In the rows, 128 means zero.
Each path below is one point turned by a fixed rotation once a step. After each direction that follows a path, write how fast that rotation turns it, in degrees a step (0 if it stays still).
Each turn is a multiple of 5 degrees from 10 to 175, or 0.
Each row of a path follows its step; steps can be skipped.

step 1: [134 132 128 133 139 115 122 114 130 120 122 100 139 111 128 118 136 125
 113 121 129 128 135 128 122 119 128 124 134 135 132 118 130 127 123 113
 115 114 126 120 134 120 125 113 139 119 121 134 121 117 115 137 129 133
 115 127 130 136 118 126 144 128 126 132 123 129 133 115 118 118 135 128
 129 134 123 134 125 124 115 128 117 130 119]
step 4: [132 134 120 136 114 130 126 139 134 122 114 128 139 127 129 130 132 125
 115 110 128 116 129 135 138 135 125 131 131 129 141 126 105 132 132 129
 118 117 133 118 142 120 130 112 143 126 137 125 122 126 124 132 123 126
 116 137 126 125 134 135 130 115 132 118 115 121 115 120 124 129 117 120
 137 111 115 120 117 121 141 136 126 134 128]
step 6: [137 119 117 130 136 127 126 117 133 138 123 124 135 118 133 127 135 132
 124 121 133 137 129 145 139 123 151 128 136 131 131 142 116 127 137 115
 122 138 117 108 120 137 113 128 121 122 127 136 137 127 125 114 124 117
 132 116 124 130 128 134 131 136 122 130 129 127 106 121 126 137 130 120
 117 121 125 132 134 124 120 140 137 144 121]
step 8: [129 132 131 137 129 125 111 142 122 121 132 117 133 125 138 118 128 131
 115 118 127 124 140 150 139 128 114 115 125 119 119 129 119 121 113 120
 135 136 140 123 127 119 130 131 133 126 120 134 131 131 115 128 128 127
 123 125 117 114 136 125 120 140 120 132 122 126 141 113 123 137 128 127
 112 125 122 129 134 128 112 122 110 128 123]
step 15: [140 133 136 126 120 111 129 141 128 128 129 133 128 139 129 141 131 129
 114 121 141 127 136 142 134 138 109 123 127 131 134 113 125 135 139 116
 135 119 131 125 135 134 132 124 134 124 123 127 124 129 111 136 126 118
 126 129 123 118 115 120 138 128 122 121 128 123 125 123 120 121 110 115
 128 115 107 134 145 128 129 133 134 130 118]
step 16: [125 115 121 127 123 127 121 125 145 132 133 118 147 127 132 121 129 116
 124 119 135 126 130 139 138 123 121 128 126 138 147 109 131 126 136 122
 126 137 135 140 126 129 137 123 138 115 122 145 115 147 115 131 134 134
 127 126 128 133 125 130 140 138 131 134 124 129 121 114 128 134 137 135
 129 119 121 120 142 118 127 126 128 134 145]
step 23: [122 122 118 142 116 135 124 142 123 131 127 118 134 117 136 140 141 132
 112 127 117 118 124 140 123 130 125 129 146 129 137 120 121 126 119 126
 127 128 129 130 141 123 126 137 138 131 120 144 129 135 123 123 127 114
 114 111 113 129 115 130 132 137 127 126 121 112 117 129 127 116 134 117
 114 134 128 125 138 118 125 131 135 132 140]
step 24: [126 140 140 125 136 137 124 121 139 135 139 123 140 116 124 129 129 132
 124 139 126 113 129 140 131 130 131 128 142 120 122 125 136 134 120 132
 110 129 126 137 123 125 110 124 138 129 125 133 125 120 127 124 148 125
 133 132 125 126 131 126 129 133 118 122 110 120 108 115 120 128 126 129
 126 121 115 102 136 115 132 129 119 128 124]
Directions:
[130 129 130 131 128 123 127 129 130 129 129 124 128 126 128 125 127 128
 130 128 130 127 125 128 127 128 134 129 130 129 128 126 128 126 131 128
 126 127 128 129 129 128 127 132 128 127 129 129 126 128 128 128 129 128
 128 128 127 129 129 125 127 127 129 124 126 128 133 128 128 129 129 129
 127 124 131 124 129 129 128 126 128 129 127] : 95
[124 131 129 127 128 128 128 131 126 127 127 128 125 128 128 130 130 127
 127 131 127 127 127 131 131 128 130 126 131 127 128 130 130 126 126 125
 128 131 130 129 130 126 130 124 131 129 129 126 127 127 129 129 131 134
 126 126 127 131 128 126 128 129 128 129 128 127 128 129 128 126 127 127
 127 124 130 129 127 130 128 125 126 129 126] : 115
[128 124 126 129 127 125 125 127 126 126 124 127 127 129 127 128 128 127
 126 126 127 126 125 128 125 127 127 126 125 128 128 129 129 127 127 129
 127 125 128 130 125 130 133 129 128 130 127 128 130 129 130 129 132 127
 129 127 129 133 128 127 128 128 129 128 128 128 126 128 129 127 132 127
 126 131 129 127 132 128 131 126 127 128 131] : 160
[129 130 127 127 129 125 125 127 129 130 128 132 126 127 128 127 128 132
 127 128 129 129 127 130 127 128 128 130 128 128 127 129 129 129 131 129
 124 129 129 128 128 129 125 133 127 130 129 127 129 132 130 127 129 131
 128 131 129 127 127 127 126 129 129 131 129 128 123 124 128 125 128 129
 130 128 130 129 125 128 128 125 128 130 130] : 100
[131 132 126 132 125 130 131 127 128 129 128 129 126 126 126 128 128 129
 129 129 130 126 129 129 128 128 128 127 128 132 130 131 127 127 127 127
 132 129 126 129 130 130 128 130 127 127 125 126 131 131 128 128 131 127
 127 129 129 129 126 127 127 129 130 125 130 127 127 128 130 129 128 129
 126 125 127 130 127 125 131 131 127 129 126] : 45

step 7: [131 148 125 130 117 132 118 130 129 121 123 133 126 117 133 137 118 134
 126 132 119 109 136 121 108 123 138 125 127 133 123 125 127 130 117 137
 140 128 135 128 133 129 113 123 117 124 128 124 127 143 130 129 130 124
 124 119 121 137 109 127 116 139 128 133 139 136 126 143 122 110 132 131
 132 135 122 134 119 129 122 119 131 123 122]
step 8: [122 132 119 135 121 128 141 125 137 122 127 149 131 113 126 130 125 135
 126 134 134 119 121 139 113 142 139 116 139 126 136 130 145 123 127 128
 127 130 130 134 119 129 136 132 140 121 120 128 128 133 128 128 130 135
 116 142 133 131 129 137 135 146 127 125 138 123 120 144 128 122 118 146
 124 136 128 121 131 138 127 139 124 121 130]
step 10: [141 132 126 126 126 145 122 136 136 118 130 117 134 119 120 127 124 134
 132 130 128 113 117 135 119 110 131 125 135 119 133 127 129 117 128 134
 137 115 135 124 106 134 130 131 127 132 124 124 142 126 135 126 135 124
 121 123 123 137 111 129 130 140 130 122 138 118 127 136 124 127 131 126
 148 140 115 117 131 137 132 119 131 121 129]
step 11: [130 117 106 126 128 121 140 129 144 141 122 138 124 133 103 133 127 130
 129 123 136 142 125 136 120 126 132 123 136 127 124 118 136 124 135 142
 128 122 128 145 107 122 129 130 133 114 127 125 126 135 132 117 131 133
 128 125 127 121 125 130 120 128 128 134 119 124 118 134 126 118 121 129
 139 125 126 122 129 143 130 136 120 121 125]
step 12: [144 135 123 145 137 125 133 136 122 136 132 134 127 126 120 129 128 140
 131 124 125 132 129 142 141 109 132 133 138 123 140 130 129 133 129 127
 125 121 126 123 119 127 122 129 129 112 148 119 135 128 132 127 123 128
 122 117 121 131 113 118 120 131 132 134 136 113 134 105 134 131 117 131
 135 129 145 121 134 123 130 125 129 120 129]
step 19: [140 133 119 132 125 125 127 125 138 126 123 145 122 127 119 132 118 135
 133 121 140 125 124 123 126 119 131 121 130 134 128 113 129 119 122 141
 139 133 146 121 110 120 121 122 125 132 114 128 136 138 142 136 127 128
 127 128 127 135 118 119 125 132 134 137 129 106 133 133 129 116 125 129
 145 130 123 126 142 140 119 120 124 126 124]
step 25: [121 140 131 129 126 121 129 122 140 117 132 139 125 114 131 138 127 131
 128 127 131 134 121 143 131 126 120 120 126 132 122 120 132 116 126 139
 163 131 136 130 117 132 122 127 124 131 124 117 125 117 127 129 127 127
 117 122 130 130 116 133 126 140 125 124 140 133 139 128 142 124 135 144
 127 128 128 138 122 140 127 120 118 120 127]
step 30: [146 132 108 126 137 128 131 121 137 138 129 137 132 132 126 137 122 132
 128 129 136 114 129 133 119 118 144 114 141 128 128 142 128 131 125 132
 124 123 118 134 124 126 124 141 130 117 127 126 133 139 122 119 123 128
 128 117 131 120 114 134 113 132 127 131 123 111 121 132 123 121 124 134
 116 141 136 125 126 132 119 133 131 118 109]
Directions:
[127 128 129 128 124 127 128 132 128 128 128 126 124 127 129 129 128 131
 129 128 129 129 125 127 127 128 129 128 124 131 128 127 130 128 126 127
 126 122 127 126 131 128 129 129 131 128 125 126 127 130 126 127 127 128
 128 126 129 131 126 130 127 129 126 130 128 128 130 127 130 131 130 125
 129 132 128 126 130 128 127 130 129 129 125] : 130
[126 127 125 125 126 128 127 128 129 130 128 127 127 128 131 127 127 128
 128 130 131 130 124 128 128 127 127 127 129 125 127 127 127 126 128 126
 130 129 130 128 129 129 126 126 130 124 129 132 127 128 127 131 127 130
 130 126 126 125 130 132 128 130 130 130 127 129 132 128 129 128 127 128
 127 127 133 126 130 129 127 129 124 128 130] : 130
[127 124 127 126 131 126 131 125 128 127 129 129 127 130 129 129 130 127
 127 129 129 129 129 128 130 131 127 129 129 129 127 127 133 128 126 130
 131 130 129 126 126 124 130 130 130 130 124 128 128 129 127 127 128 130
 125 125 130 128 128 126 127 130 131 127 127 128 128 127 129 128 127 128
 126 127 130 127 128 130 129 130 126 126 123] : 130

step 0: [133 118 127 125 122 128 130 147 117 120 124 126 121 136 117 129 147 118
 134 114 129 142 130 124 137 123 126 142 125 134 130 127 123 133 132 114
 143 120 134 143 142 122 136 125 127 140 120 127 120 123 122 139 121 126
 128 121 125 123 116 124 115 141 121 129 120 129 128 126 127 133 122 126
 121 145 134 123 120 137 125 109 132 125 134]
step 1: [125 131 135 126 128 147 127 137 129 148 131 125 115 128 137 125 134 116
 124 135 120 129 124 121 124 127 126 136 137 134 139 138 126 124 129 122
 119 125 127 129 127 128 136 114 125 128 117 129 125 122 137 129 117 136
 114 109 137 132 126 128 142 144 124 141 117 119 122 130 135 127 129 131
 112 141 114 117 124 137 132 112 135 135 127]
step 6: [124 126 125 142 117 137 141 139 112 124 136 122 109 128 127 137 126 129
 130 120 124 144 127 129 123 130 132 133 129 144 125 121 128 121 135 111
 136 122 133 132 132 124 138 129 117 134 115 131 131 128 127 133 115 124
 116 126 129 136 121 119 125 133 115 147 137 115 127 123 120 130 118 120
 117 145 131 119 126 136 122 117 136 132 124]
step 8: [128 130 127 111 128 138 132 146 120 145 136 133 122 125 136 130 125 123
 129 122 137 129 113 130 125 125 124 129 115 121 125 130 119 127 131 107
 136 116 131 119 142 126 140 125 116 113 120 125 126 138 134 115 126 112
 124 121 139 127 120 126 132 127 126 132 127 126 122 132 122 130 123 136
 125 149 124 129 128 138 141 110 122 132 132]
step 13: [127 135 127 132 125 135 124 127 129 139 128 129 117 136 139 124 141 121
 121 123 136 142 120 135 118 123 131 141 125 133 137 137 137 125 116 123
 132 132 134 126 137 134 135 119 121 144 121 120 115 122 125 120 117 109
 112 120 142 123 117 115 118 134 124 143 122 131 126 122 130 116 123 138
 121 138 121 117 123 139 127 117 130 132 124]
step 16: [134 114 112 121 125 130 139 145 126 125 129 119 110 127 119 140 118 125
 131 128 126 138 137 119 121 135 138 123 128 129 139 127 120 132 123 122
 135 130 135 137 130 119 133 125 138 139 112 132 129 153 131 117 124 124
 116 126 127 122 129 129 134 122 136 133 138 110 133 124 137 134 126 122
 128 143 127 130 120 133 134 114 131 130 125]
step 21: [114 121 129 126 124 136 143 142 130 139 120 124 121 132 117 122 135 115
 123 131 113 138 118 134 126 118 118 138 133 121 133 132 113 130 118 125
 135 120 138 134 131 114 128 124 121 126 120 126 113 141 123 131 120 127
 117 122 124 126 129 129 137 125 135 127 130 132 137 125 143 138 126 140
 123 140 120 122 132 127 135 104 127 133 139]
step 29: [121 125 127 127 113 125 130 137 123 127 131 136 122 129 136 132 129 125
 130 129 131 138 131 129 137 121 123 122 125 134 123 122 122 126 124 110
 134 120 127 139 122 121 131 126 119 138 116 124 130 141 135 121 124 104
 127 120 130 120 127 126 116 131 107 143 145 117 137 117 139 134 135 140
 120 130 120 137 121 143 123 111 119 130 127]
Directions:
[126 127 130 130 127 130 128 126 128 129 128 129 127 130 127 127 124 130
 124 131 129 132 130 130 128 127 126 129 126 128 125 129 130 124 127 125
 131 128 128 131 129 127 125 131 131 130 128 129 127 128 126 128 128 129
 126 126 128 132 127 129 128 126 125 127 128 129 129 129 130 128 128 128
 129 128 127 127 132 130 128 130 126 128 127] : 95
[128 130 132 130 128 128 128 130 126 131 130 127 127 129 128 126 126 128
 129 124 125 126 126 131 128 128 127 128 131 126 131 131 124 125 125 128
 127 126 128 125 128 127 129 130 130 127 128 128 132 127 127 128 128 130
 128 128 126 130 130 130 131 128 127 129 127 129 127 128 127 127 128 127
 130 129 127 133 130 128 127 126 130 131 127] : 160
[126 131 128 129 126 131 127 131 128 129 128 127 127 125 132 126 128 126
 125 127 127 128 130 130 129 127 127 128 128 129 126 127 129 129 131 127
 127 128 130 125 128 129 131 131 127 125 126 124 129 130 130 128 130 127
 129 124 129 127 126 130 129 129 125 126 126 129 127 130 128 128 128 127
 124 126 125 131 127 128 127 133 129 128 130] : 155
[127 129 128 128 128 128 128 125 130 131 126 127 129 127 132 128 133 127
 128 128 131 129 126 128 128 128 130 128 133 126 129 127 130 128 126 130
 125 129 128 131 126 128 126 130 128 131 130 124 123 127 129 128 128 127
 126 128 128 130 131 129 131 129 128 129 125 125 128 125 131 128 128 129
 129 129 127 129 130 129 128 131 129 128 129] : 175
[128 128 127 126 127 129 128 128 122 122 125 130 129 128 126 127 129 128
 129 129 127 129 127 129 125 129 128 125 130 129 128 126 129 126 125 127
 128 128 129 130 128 127 130 128 130 127 126 128 131 126 126 128 130 125
 127 129 126 126 128 130 132 128 129 129 127 127 130 129 130 129 127 130
 129 125 125 130 127 127 130 129 126 125 128] : 60
[129 127 129 130 130 129 128 130 129 127 127 129 124 126 128 128 127 128
 125 128 129 131 126 128 124 126 126 130 130 126 130 125 130 129 130 129
 128 127 128 127 130 127 128 125 129 124 131 127 129 129 128 125 129 128
 130 132 131 130 131 128 128 128 127 125 124 129 129 130 126 126 129 130
 129 128 125 126 129 129 128 125 127 128 130] : 60
